In the data rows, zero lies at 4.5, halfway between 4 and 5.
How far apart are the two rows of each pair, measured in a hidden way? 0 means very close, and 30 very far. Two or three weighted sums of its numbers give each row a place; it is the straight-line distance between the places.
<6 7 7 2 5 5 2 3 8 3 5 5 6 3 6 4>
<3 2 4 5 6 4 3 6 7 7 3 7 2 5 7 7> 23
<4 4 5 3 7 7 6 6 7 4 7 6 3 4 3 2>
<5 5 2 3 6 7 4 6 4 7 3 2 4 3 6 4> 15
<2 4 7 2 7 3 2 3 3 4 2 4 2 3 7 7>
<3 2 3 7 6 5 4 4 3 3 7 2 7 3 2 3> 11
<4 5 7 4 6 5 2 5 4 2 3 6 6 7 3 7>
<6 5 3 3 2 2 6 3 5 6 7 6 2 4 6 3> 25
<4 3 6 6 5 7 7 6 2 7 2 7 6 5 7 6>
<2 7 7 6 3 6 3 2 3 2 6 5 3 7 6 7> 27
<5 3 2 3 7 3 2 4 7 4 4 6 2 3 7 7>
<4 3 7 7 7 5 6 6 2 7 6 4 4 3 7 3> 20
<2 6 6 2 7 3 3 6 6 2 5 3 3 5 3 4>
<4 3 5 5 2 6 2 3 7 2 2 6 3 7 6 4> 5
<2 2 4 4 4 7 5 2 4 5 6 5 5 7 7 7>
<3 7 6 6 2 3 3 6 7 7 5 3 3 5 5 7> 22
<5 4 3 6 2 4 4 2 4 5 7 5 5 3 7 2>
<2 7 7 2 6 3 6 4 6 3 2 3 7 7 2 2> 7
<6 6 3 8 5 1 3 6 6 7 7 2 3 7 2 4>
<7 2 5 6 5 4 6 6 2 4 4 3 7 5 2 7> 17
<2 7 6 4 3 5 6 4 4 6 2 7 5 3 7 4>
<7 4 6 3 3 2 5 6 6 6 3 2 4 4 6 2> 15
<3 6 4 2 5 3 2 4 6 3 3 5 6 5 7 6>
<4 2 7 7 2 6 7 4 3 7 2 2 6 6 4 5> 10
<5 6 4 4 2 3 6 6 5 7 6 6 7 7 3 3>
<7 4 4 6 2 3 5 2 6 3 3 6 6 4 3 7> 18
<3 5 4 4 7 4 2 3 6 3 5 7 4 5 2 7>
<7 2 6 7 4 4 6 3 3 6 6 4 4 3 7 5> 21
<7 6 3 5 6 7 3 5 5 5 5 6 4 4 4 5>
<7 3 2 6 3 6 7 7 2 4 6 6 7 3 4 3> 3
<2 5 6 4 7 4 6 6 3 2 5 6 2 6 2 5>
<5 5 2 6 4 7 3 2 2 3 3 3 6 4 5 6> 21
<2 6 6 5 7 6 6 7 6 4 6 7 4 3 5 7>
<2 4 3 4 5 6 5 6 4 2 6 2 7 3 2 3> 20
<5 7 4 6 2 7 2 2 7 7 6 4 3 3 3 2>
<7 2 4 7 7 6 6 7 3 2 6 2 4 3 7 5> 14
<5 6 6 3 5 4 2 3 6 7 3 7 6 3 3 2>
<6 6 4 3 3 5 7 7 5 6 2 2 5 7 7 6> 17
<6 3 4 4 2 5 7 8 3 5 4 7 7 5 5 3>
<5 5 3 6 4 5 7 6 2 2 6 4 7 3 3 3> 13
<4 4 3 3 5 4 3 5 4 7 2 2 3 6 5 6>
<7 7 3 7 5 2 7 7 4 3 4 7 5 3 7 3> 16
<6 5 3 6 5 6 4 5 6 5 6 4 4 7 6 2>
<4 4 2 3 6 6 3 6 4 7 3 3 5 3 6 4> 16
<4 6 7 2 3 3 5 4 7 7 5 2 5 7 3 4>
<4 2 5 6 6 2 5 5 3 6 6 5 4 3 5 3> 11
<2 4 3 5 5 5 2 4 3 6 5 5 4 3 3 7>
<2 7 7 2 7 6 2 6 7 2 6 3 2 3 2 3> 19
<2 5 4 3 7 5 5 4 5 2 4 4 6 4 2 3>
<7 6 3 5 5 5 6 7 4 5 2 7 5 7 7 6> 13
<7 5 2 3 5 3 7 4 5 4 5 6 3 7 6 3>
<4 3 6 7 3 5 4 3 7 3 5 6 3 6 2 4> 18
<3 2 2 5 2 6 3 3 2 5 3 4 5 3 4 7>
<4 6 5 3 3 3 7 7 6 5 5 4 7 7 2 3> 19
<3 7 7 6 6 7 5 5 2 5 7 7 3 7 7 7>
<6 6 6 4 4 4 4 3 7 5 3 7 6 5 3 2> 16
<6 5 2 6 2 2 5 4 3 6 6 6 6 4 6 3>
<4 6 7 2 2 4 2 6 3 7 7 2 3 4 5 6> 10
<3 2 5 3 6 3 2 4 5 6 6 2 4 2 6 3>
<5 2 4 2 6 7 2 2 4 3 5 6 5 3 3 7> 20
<2 6 6 4 5 1 3 4 3 5 5 7 6 4 4 3>
<6 5 2 4 7 2 3 3 4 2 6 3 6 5 7 3> 8
<4 6 5 3 4 6 6 5 7 7 7 4 7 3 4 4>
<3 3 3 7 6 5 5 3 3 2 6 3 6 3 3 3> 11
<3 4 3 3 7 7 2 3 3 2 3 6 3 5 3 7>
<3 2 3 7 4 6 5 6 3 3 7 2 7 4 2 3> 13
<7 7 7 2 2 3 7 5 6 4 2 2 3 3 5 3>
<4 7 5 2 2 2 5 5 2 7 6 4 6 3 6 5> 21
<4 4 6 2 5 4 3 8 6 5 6 3 2 2 2 2>
<3 2 3 5 7 2 2 3 3 4 6 5 6 3 4 3> 18
<4 2 3 6 3 4 7 6 2 3 7 4 6 3 3 3>
<4 5 3 6 6 2 3 6 4 4 5 2 6 3 7 2> 5
<4 4 5 4 7 5 2 3 5 4 6 6 5 3 4 3>
<5 2 4 3 2 2 4 4 3 7 5 4 3 7 6 4> 9
<5 6 7 3 5 2 3 3 5 2 5 4 6 3 7 3>
<3 5 4 3 6 7 4 4 5 2 6 2 6 3 2 2> 8
<3 3 2 6 6 5 2 5 3 6 4 5 3 5 3 7>
<7 4 3 2 7 7 7 6 2 6 5 5 4 6 7 2> 21
<2 7 6 2 2 2 2 3 4 6 3 7 5 7 7 7>
<5 7 6 3 6 6 7 7 2 2 2 4 6 7 5 2> 10
<2 5 4 4 6 7 4 4 5 2 6 2 6 3 2 3>
<6 2 4 2 6 4 4 6 2 7 3 3 3 5 7 3> 25
<4 4 7 6 5 7 5 5 7 2 5 7 3 7 4 4>
<3 5 2 6 7 2 2 3 3 5 2 6 2 3 6 7> 16
<3 6 5 2 6 5 4 4 4 3 4 7 6 4 7 5>
<5 2 3 7 2 7 7 6 2 7 4 6 2 6 3 2> 12
<3 7 6 5 6 5 7 7 4 4 6 6 4 3 6 6>
<2 6 2 6 6 3 7 6 6 6 2 5 6 5 2 4> 4
<2 4 4 3 5 7 5 5 5 2 6 2 6 3 2 2>
<4 2 3 7 3 7 7 6 3 4 7 3 7 3 2 4> 6
<2 7 7 2 7 3 5 2 2 3 5 4 2 3 4 6>
<3 7 7 6 2 6 2 3 4 4 6 4 3 6 6 6> 8
<2 5 5 3 7 2 2 3 5 5 6 5 4 5 2 7>
<4 2 7 5 5 6 2 7 3 5 5 4 7 7 7 7> 8
<6 4 3 4 3 2 6 5 4 5 6 6 2 4 5 3>
<3 2 2 6 3 5 4 2 3 6 3 7 6 3 2 7> 23
<6 4 3 6 4 6 7 6 3 2 7 6 7 3 5 2>
<7 6 3 3 2 4 5 7 6 7 4 2 6 6 5 7> 4
<7 7 7 5 2 7 6 4 7 7 7 5 6 7 6 2>
<7 6 7 2 3 4 4 7 8 7 3 5 4 3 6 3> 8
<8 3 2 7 2 4 7 7 2 4 6 7 7 3 5 3>
<7 3 3 5 2 7 3 4 4 7 7 5 5 3 4 4> 9
<6 7 7 2 2 5 6 5 5 6 7 5 6 4 5 4>
<3 2 3 6 7 6 2 3 2 3 3 7 3 4 2 6> 12
<6 2 2 7 3 2 6 5 3 4 6 6 7 3 3 3>
<4 6 3 6 2 1 4 3 5 7 6 7 5 3 3 2> 4
<7 7 7 2 2 3 6 6 5 3 2 2 4 3 5 3>
<6 2 3 7 2 6 7 6 2 6 6 7 7 3 3 3> 19
<2 5 6 3 5 3 6 7 6 6 5 7 3 3 7 7>
<7 2 6 3 2 3 3 3 6 3 2 3 3 3 5 5> 28
<4 3 4 4 7 3 2 4 6 5 6 7 5 3 5 3>
<6 5 3 5 2 3 7 6 4 7 7 6 2 7 4 2> 14
<6 4 3 3 6 3 7 6 2 2 3 4 3 3 6 4>
<3 7 4 3 7 5 5 3 2 5 2 7 7 2 3 5> 23
<7 5 6 5 2 6 7 4 2 7 2 2 2 7 6 7>
<3 6 7 6 2 4 2 2 6 5 6 5 3 6 4 7> 12
<6 4 3 7 3 2 6 6 4 5 6 6 2 7 4 3>
<4 4 5 4 7 5 2 4 7 4 6 6 5 3 5 3> 15
<7 7 7 2 2 3 6 6 4 7 6 7 7 4 7 4>
<7 3 7 5 5 4 5 3 3 6 3 2 5 5 6 2> 2
<6 6 7 4 3 6 3 6 6 7 2 6 4 5 3 4>
<2 7 6 6 3 6 4 5 3 3 5 7 3 7 7 7> 8
<6 2 7 6 7 4 6 5 6 6 3 3 4 6 3 2>
<3 3 3 4 7 6 2 3 5 3 7 6 4 4 4 3> 14
<3 7 6 2 6 2 3 2 7 4 7 4 5 7 2 4>
<4 3 3 2 3 5 2 2 2 5 2 2 3 4 6 7> 15
<3 2 2 6 4 1 7 6 2 3 5 3 7 2 4 4>
<6 4 3 5 3 2 6 3 3 5 6 6 2 4 5 3> 7
<2 5 4 3 7 2 3 4 5 4 3 5 6 3 3 2>
<7 7 3 6 2 3 7 3 7 6 6 4 7 3 3 4> 13
<4 3 5 5 3 3 6 3 4 6 5 7 3 7 7 5>
<4 6 6 2 3 3 4 2 2 6 6 3 5 3 3 4> 24
<4 6 3 4 7 4 4 6 3 3 4 3 3 5 6 6>
<3 2 3 7 5 4 7 7 2 3 6 4 6 3 3 3> 4
<3 5 7 7 2 5 3 3 6 4 6 6 3 6 4 6>
<6 2 4 4 6 7 3 4 6 6 6 7 5 4 7 5> 21
<2 6 6 7 2 4 2 3 7 7 7 3 3 5 4 7>
<3 2 3 7 5 4 5 4 4 2 7 2 6 3 2 3> 5
<5 3 7 7 4 2 6 8 4 7 2 2 3 3 5 3>
<3 4 3 3 3 5 6 7 3 3 2 3 2 5 2 4> 19
<2 7 5 3 7 3 2 2 7 4 7 5 4 6 2 5>
<6 6 7 1 5 4 4 3 5 3 6 3 3 5 7 3> 5
<5 2 4 2 3 3 2 3 3 4 2 2 3 3 7 6>
<6 4 4 3 5 4 3 7 6 4 5 2 5 4 7 2> 13
<5 6 3 2 5 6 5 5 4 4 7 4 7 4 5 3>
<6 6 3 3 2 5 6 6 6 7 2 2 6 7 6 6> 6
<6 5 6 6 2 4 4 5 5 6 5 4 3 5 5 3>
<3 4 6 7 2 3 2 3 8 7 6 4 2 4 3 6> 5
<5 3 4 6 4 2 6 4 4 3 7 5 7 3 3 3>
<3 6 6 3 2 6 7 4 6 5 6 3 3 6 3 2> 6
<2 7 7 2 6 6 5 4 6 7 7 3 5 5 2 5>
<3 7 5 4 6 4 6 5 4 3 3 2 7 5 4 2> 7
<2 7 7 6 2 5 2 2 5 4 6 6 3 6 5 7>
<6 3 7 7 3 4 7 6 3 5 4 2 2 3 4 5> 13
<2 3 3 3 4 6 2 3 3 7 3 6 6 3 4 7>
<3 7 7 6 4 6 4 4 3 2 6 7 3 7 5 6> 24
<7 3 7 4 4 7 6 7 2 6 3 5 2 6 6 3>
<6 2 5 2 3 3 5 7 3 2 3 2 2 7 2 4> 25
<7 7 4 7 2 6 6 3 7 7 7 3 7 2 5 3>
<7 2 3 6 3 1 4 7 7 2 6 2 5 6 3 5> 22
<5 7 5 2 5 7 5 4 6 5 7 2 6 5 5 5>
<2 6 5 5 3 5 5 3 5 3 6 6 3 7 4 5> 8
<5 7 3 3 3 2 5 4 4 4 7 6 3 4 7 3>
<6 4 7 6 6 4 6 5 3 7 5 3 4 5 6 3> 12
<2 2 2 6 6 4 3 3 3 2 7 3 7 4 3 4>
<3 2 3 4 4 5 3 2 3 7 2 7 6 4 2 6> 18
